The rows of R fall into a few groups, which share some directions, and each row is roughly a mix of its group's hidden directions.
R:
0:  -4.4 -36.2 -22.5   6.2  11.8  12.0 -46.6 -24.6 -13.0  31.9
1:  26.3  -9.6   6.1 -50.7 -33.2   7.0   4.1  16.1 -17.8  31.5
2: -25.3  30.1 -23.9  12.5  37.7  15.0 -13.0 -18.2  39.3  12.9
3:  10.4   5.7 -10.2  29.9  22.8  19.1 -38.5   9.2  22.2  45.2
4: -37.4  17.3  11.1 -26.0   2.1  22.1 -38.0  31.2 -19.2 -18.9
5:  15.0  43.6 -19.4  25.7  25.3  12.7  -3.4 -24.8  22.1  32.4
6: -32.2 -20.8 -14.1   6.7   9.3 -53.0   4.2  12.3 -34.6 -12.1
7:  13.7 -50.1  14.2 -34.6  20.9   3.6 -21.4   4.6 -22.7  24.3
8: -40.3 -10.9  -6.0 -26.6   4.4 -40.7  30.2 -28.6  -2.6 -15.1
9:  56.4  18.7   8.1  -5.4 -18.0   5.2  -1.1  27.7  20.7  30.9
10:  54.8 -10.3  10.6   0.1 -29.2  -5.9  11.8  23.8 -29.7  20.7
11: -37.2 -32.9  23.4 -42.1  23.3 -13.3   4.6   3.8 -16.0  18.1
12:  25.6  31.9  14.0 -15.4 -46.6  40.0   2.1   2.8  14.5   5.6
13:  16.1   9.0  25.5 -13.9 -17.7  63.5  -0.8   2.6  19.7  14.1
14:  33.3 -11.0 -20.1  21.6   8.5 -13.1   2.5  10.6 -37.3  47.7
15:  -7.0  -4.3   6.3 -34.2 -49.0  45.8  -2.0  -1.4   8.7 -16.4
16:   9.8 -49.5  34.8 -37.9 -23.2   2.8 -17.6  -6.0  -6.4   0.6
17: -30.5  -9.3 -11.0  39.4   3.1 -13.5   2.8 -21.8  10.8 -51.4
18: -15.2  18.7 -17.9  36.4  41.3 -42.8  -3.2 -10.6 -15.5  -0.4
19: -19.7  49.5  -4.9  16.9 -38.4  19.6   3.1  -1.8  25.9 -20.9
20: -47.5 -35.4 -19.5   5.7   1.7 -12.4 -24.7 -17.9 -18.8 -27.7
21:  21.0  17.9  39.6   3.1  -3.1  43.3  23.7   4.6  31.2 -18.8
22:  38.8  -0.4 -23.5  10.4  25.8  20.1  29.1  -8.5  -8.7  43.6
23:  48.0  10.9 -28.5   5.8 -29.9  16.5   3.7 -16.1  36.9   7.3
24:  -1.8  29.0 -41.5  33.5  30.6   7.6  16.7 -27.2  20.5  -2.3
25: -17.2 -42.1  -2.6  -3.5  40.8 -35.2 -17.0  -0.2 -28.4   6.2
26:   7.7  36.5  -7.8  23.7  -5.6   4.9   8.9 -22.9  58.7   3.2
27:   0.7  13.2 -25.9  44.8   8.9 -33.4  13.3 -29.5 -31.9  -3.9
28:   7.3  -0.4  -5.5  12.9  49.0  48.9  -9.8 -13.2  26.9   9.5
29:  35.1   5.8  15.8 -34.4 -13.6 -15.9   5.8  29.4   4.4  45.5
30:  53.1  18.1 -10.4 -14.6 -19.2 -21.7 -14.8  16.1   2.4  36.5
31: -18.8 -17.4  36.3 -55.1  12.2  -2.2  10.3  -0.4 -27.2  11.2
32:  37.9  -1.9  30.9 -31.2 -36.6  21.1  25.8   5.8  16.4   0.4
33: -11.3  14.3 -20.2  44.6  36.3  12.4 -25.9 -34.0   1.7  10.0
34: -10.2 -13.0 -27.6  26.2  57.3  30.3   0.9  -7.8  11.9  -2.1
35: -24.9  -9.6 -12.7  30.1  28.7 -26.8  18.2 -20.4   4.4 -45.1
36:  -2.6  21.7  11.5 -28.7 -60.1   7.9  -5.3   6.3  28.9 -11.2
37: -55.6  25.0 -20.5  -2.6 -16.9  29.0   9.1  -6.1  25.2  -9.8
38: -22.5  24.2 -14.1  19.7 -16.5 -58.2  16.4  16.2  -2.8 -15.9
39: -15.9  -9.5  36.1 -56.4   2.7   4.1   9.2  32.5  -8.8  -8.0
40: -28.5  17.1  25.7 -18.4 -38.6  45.3  19.3   1.6   9.3  -5.2
41: -14.8 -21.1  -1.4   4.0 -25.6 -50.2  -3.4  15.1 -44.6  -6.6
42:  -7.5 -12.9 -15.4 -12.6 -13.4  -5.9 -29.3  -1.1 -64.4 -17.1
43:  57.7   6.4   9.7   9.0  11.1 -10.3  43.8   7.7 -18.9  -4.1
44:  35.8   5.4  14.1 -19.5 -37.3  37.3  -1.6  31.0  -2.7  22.1
45:  33.3  -6.2 -12.1  28.9  26.3   7.5  -9.9  -3.4 -27.0  49.1
46:  40.3  -2.0   8.7  23.2 -16.8  50.6   0.6  29.7   7.4 -10.2
47: -34.8  11.6  32.5  -4.0  28.9  -3.6  30.1 -25.2  29.7 -20.9
48:  -6.3  30.8  15.6 -14.7 -51.9  14.6  21.8   8.3  16.7 -30.8
49: -23.7  35.4  19.9   0.6 -25.4  23.6  12.7   9.8  32.1 -37.8
50: -43.8  15.3  27.3 -26.7  10.1 -26.1  31.1  23.0  12.1  -9.4
51:  10.1   9.6  31.7 -36.1 -20.3   5.1  39.0  -4.1  17.2 -36.8
52:  14.5  45.4  -6.4  10.0 -57.3 -13.8  10.1   2.4  -4.9 -10.4
53: -29.0  -4.6 -30.5  41.2  18.5 -11.7  -7.9   1.6  36.3  28.0
54: -24.3  43.9  16.6  25.9  -4.8  11.2 -21.1  13.1  16.6 -40.2
55:  26.8 -26.1  10.4 -38.3 -10.3  21.3 -14.6  22.6 -33.9  26.8
56:  28.5   2.8  -5.8  -9.5 -19.0  50.2 -40.5  -8.7 -22.5   9.2
57:   0.6  12.7   3.9  17.2  30.7   9.5  34.3 -55.1  -5.9 -19.3
58: -15.8 -32.6  14.3   9.4 -10.3 -33.6 -29.8  20.8 -40.6 -17.8
59:  28.8 -24.1  31.5 -42.0  28.0  16.0   4.3   0.1   4.6  29.6
60: -13.6  19.1 -20.3   0.5  -4.0 -42.0  28.7  18.2 -34.9 -31.9
61:   2.6 -22.6 -26.2  47.3  14.1 -17.6 -14.5  -5.0 -43.9   3.5
62:  17.9 -19.4 -19.2   7.1   0.2 -27.4  15.3  11.9 -45.1  43.0
63: -21.3 -22.1  -6.3  22.0  46.4 -45.6 -11.6  -4.6 -16.6   1.1
64:  14.2  -3.1 -28.6  42.7  15.0 -27.5  -6.3 -29.7   3.8  36.9
65:  28.7  10.6 -10.2  29.8 -20.5  49.3 -28.0 -10.6  21.3  -1.8
66:  -2.3  17.7   9.4   0.0 -13.1  45.9 -36.3  -5.0  44.9  -9.2
67: -43.3 -15.3 -13.8 -15.3  -3.7 -44.4  10.8  -4.1 -34.6 -16.7
68: -29.5  -5.5  -7.7 -11.5  25.0 -52.1   2.0  17.6 -37.3   0.2
69: -27.0   5.9 -11.1  19.5  -6.2  -1.1  21.4 -32.3   5.0 -57.4
70: -28.7  -1.3 -21.9  30.3  25.3 -52.3  11.1  -0.2  20.2   1.8
71:   4.8  -8.5 -16.2  22.6 -16.6 -50.4  14.5  14.0 -39.5 -21.7
72:   5.5  -5.8   2.1   4.2 -22.9 -55.1  19.6   8.4 -44.6  -6.3
73:  31.6 -44.3  -7.9  10.3  46.8   0.3 -14.6  -8.0 -15.4  17.1
74:   5.5   7.3 -12.3  45.7  45.9   5.2 -28.7 -12.1  13.4  22.8
75: -14.8  19.8 -11.2   0.9  41.3  23.5 -24.7   7.8  46.9  16.4
76:  23.9 -42.8   3.0 -46.7  -2.6  33.0  13.1   2.0  -8.3  13.9
77:  10.8 -42.4  18.8 -47.1  24.0  15.9   1.9 -12.3 -24.8   6.6
78: -32.3  17.6   6.4 -29.8 -18.7 -43.3  14.8  23.9 -26.6 -11.1
79:   7.6   7.3  21.0 -18.8 -40.6  46.9   6.4   2.4  24.4 -27.0
80: -18.9  50.7  -8.0   8.6 -53.0 -10.9  -5.1  -4.1   7.8   5.3
81: -47.5 -13.1  -5.1 -31.0  15.6  -5.9 -10.6  31.5  32.3 -17.0
82: -13.9 -14.1   0.7  12.9 -12.1 -54.6  -6.8   7.9 -48.0  -5.0
83: -28.3  -0.7   0.6   3.2  54.7 -41.4   8.2  18.2 -14.3   2.2
84:   2.9  37.8  -1.2  22.2 -35.4  36.9 -11.0 -13.5  35.7   1.3
85:  29.7  -1.6 -25.0  54.5  -9.6  -7.3   2.3 -28.2   1.6 -26.5
86:  17.6  29.0  16.9 -10.2 -52.0  33.1   3.7  -1.4  27.7   3.2
87:  -7.8  38.4  25.6 -16.2 -14.2 -19.2  15.6  19.4  31.8  38.5
88:  27.6 -37.5   9.3 -19.3  42.6  -5.8 -13.8  12.0 -24.2  26.9
89:  53.0   3.6   6.7  -5.8 -16.7  43.9  -5.3   7.9  21.5  21.6
90:  21.8  30.0   2.4 -31.8 -58.9  10.7   9.3   1.5   2.6   7.5
91:  19.4   3.0   7.4  -1.2  -1.7  -8.1 -23.8  10.4 -21.3  67.0
92: -31.5  -8.2   5.3 -20.0  27.4 -53.9  -0.7   5.4 -14.3  27.5
93:  33.6  21.3   0.7  14.5 -63.5  -8.6  -1.0  -5.1 -14.0  -0.9
94:  40.2   2.3 -25.1  40.7   0.6   0.0  12.3 -17.3 -33.0  26.0
95:  27.4 -36.0  23.0   4.5  27.6 -21.7 -40.1   0.6 -21.7  14.4
96: -56.1  13.6  24.1   1.0  -0.3  10.2  23.7 -16.6   5.7 -35.1
97:  -9.0  43.7  19.5 -14.5 -31.4  36.3   4.0  12.3  32.7   3.5
98: -14.4 -29.7 -16.5  48.1  33.1   4.5  13.2  -0.9  16.6 -29.9
99: -23.6   0.7  -2.1  36.0   3.3 -43.3 -17.3 -18.7 -36.0 -21.0
100:  -5.3  52.0 -21.2  15.9 -15.6 -43.4  -2.4  -6.3   5.2  22.2
101:  32.1   2.4  35.8 -12.9 -12.8  13.4  45.3  24.6  20.7 -14.8
102:  14.9   9.5  16.7  -0.5 -46.5  10.9   0.5   4.8  16.4 -54.4
103: -23.4 -17.9  27.8  25.0  39.9  -2.1  30.5  26.1  24.0  -8.4
104:  43.8  13.3  -2.7  47.2 -26.3   9.8  -6.2 -17.5 -18.0 -18.8
Here is one row of each group, with its name. Which group are the others in?
-43.9   8.0  -0.1 -20.4  -6.1 -15.8  -8.9 -31.7 -39.0 -28.8 -> (28)
 35.8 -32.9   6.4  24.9 -26.1  19.5   2.5  -7.9 -38.1 -22.7 -> (63)
-16.5 -37.6  16.0 -26.2  26.2 -43.1  12.3  12.1 -25.0  -5.8 -> (109)

 18.1 -32.6  16.7 -42.0  11.9  23.5  16.6  39.0  11.1   8.7 -> (63)
-53.5  16.1 -23.2  29.0  11.1  -5.5 -10.2  -4.3  -0.3 -36.6 -> (109)
-30.9  -0.3 -20.9  -3.9  43.4  30.0 -23.6   1.3   5.6  36.7 -> (109)
-17.6 -24.1 -27.8  29.1  53.6  -2.1   1.9   6.5  -4.3 -25.9 -> (63)
 46.8  -1.0  -2.0 -31.2 -28.9  32.5 -20.7   0.3 -17.1  18.7 -> (28)
 32.1   8.0   8.9 -36.2 -21.6  -8.1  38.0  28.6 -24.5 -15.8 -> (109)
-35.7  11.3 -22.5  19.7  21.1 -12.6  19.0 -31.6   8.5 -42.3 -> (63)
 39.4  -8.1 -27.2  16.2 -16.5  51.0 -18.3 -14.9  -5.0  -7.4 -> (109)
-32.8 -16.3 -14.8  -8.0   9.2 -46.0 -14.9  12.0 -42.1  12.8 -> (28)
 34.3  13.8 -26.9  44.9 -18.2  26.3  -5.2 -28.6  -7.8   9.9 -> (63)
 10.0 -12.6 -33.4  18.5  30.7 -29.5 -40.9  -4.7 -11.7  27.5 -> (28)
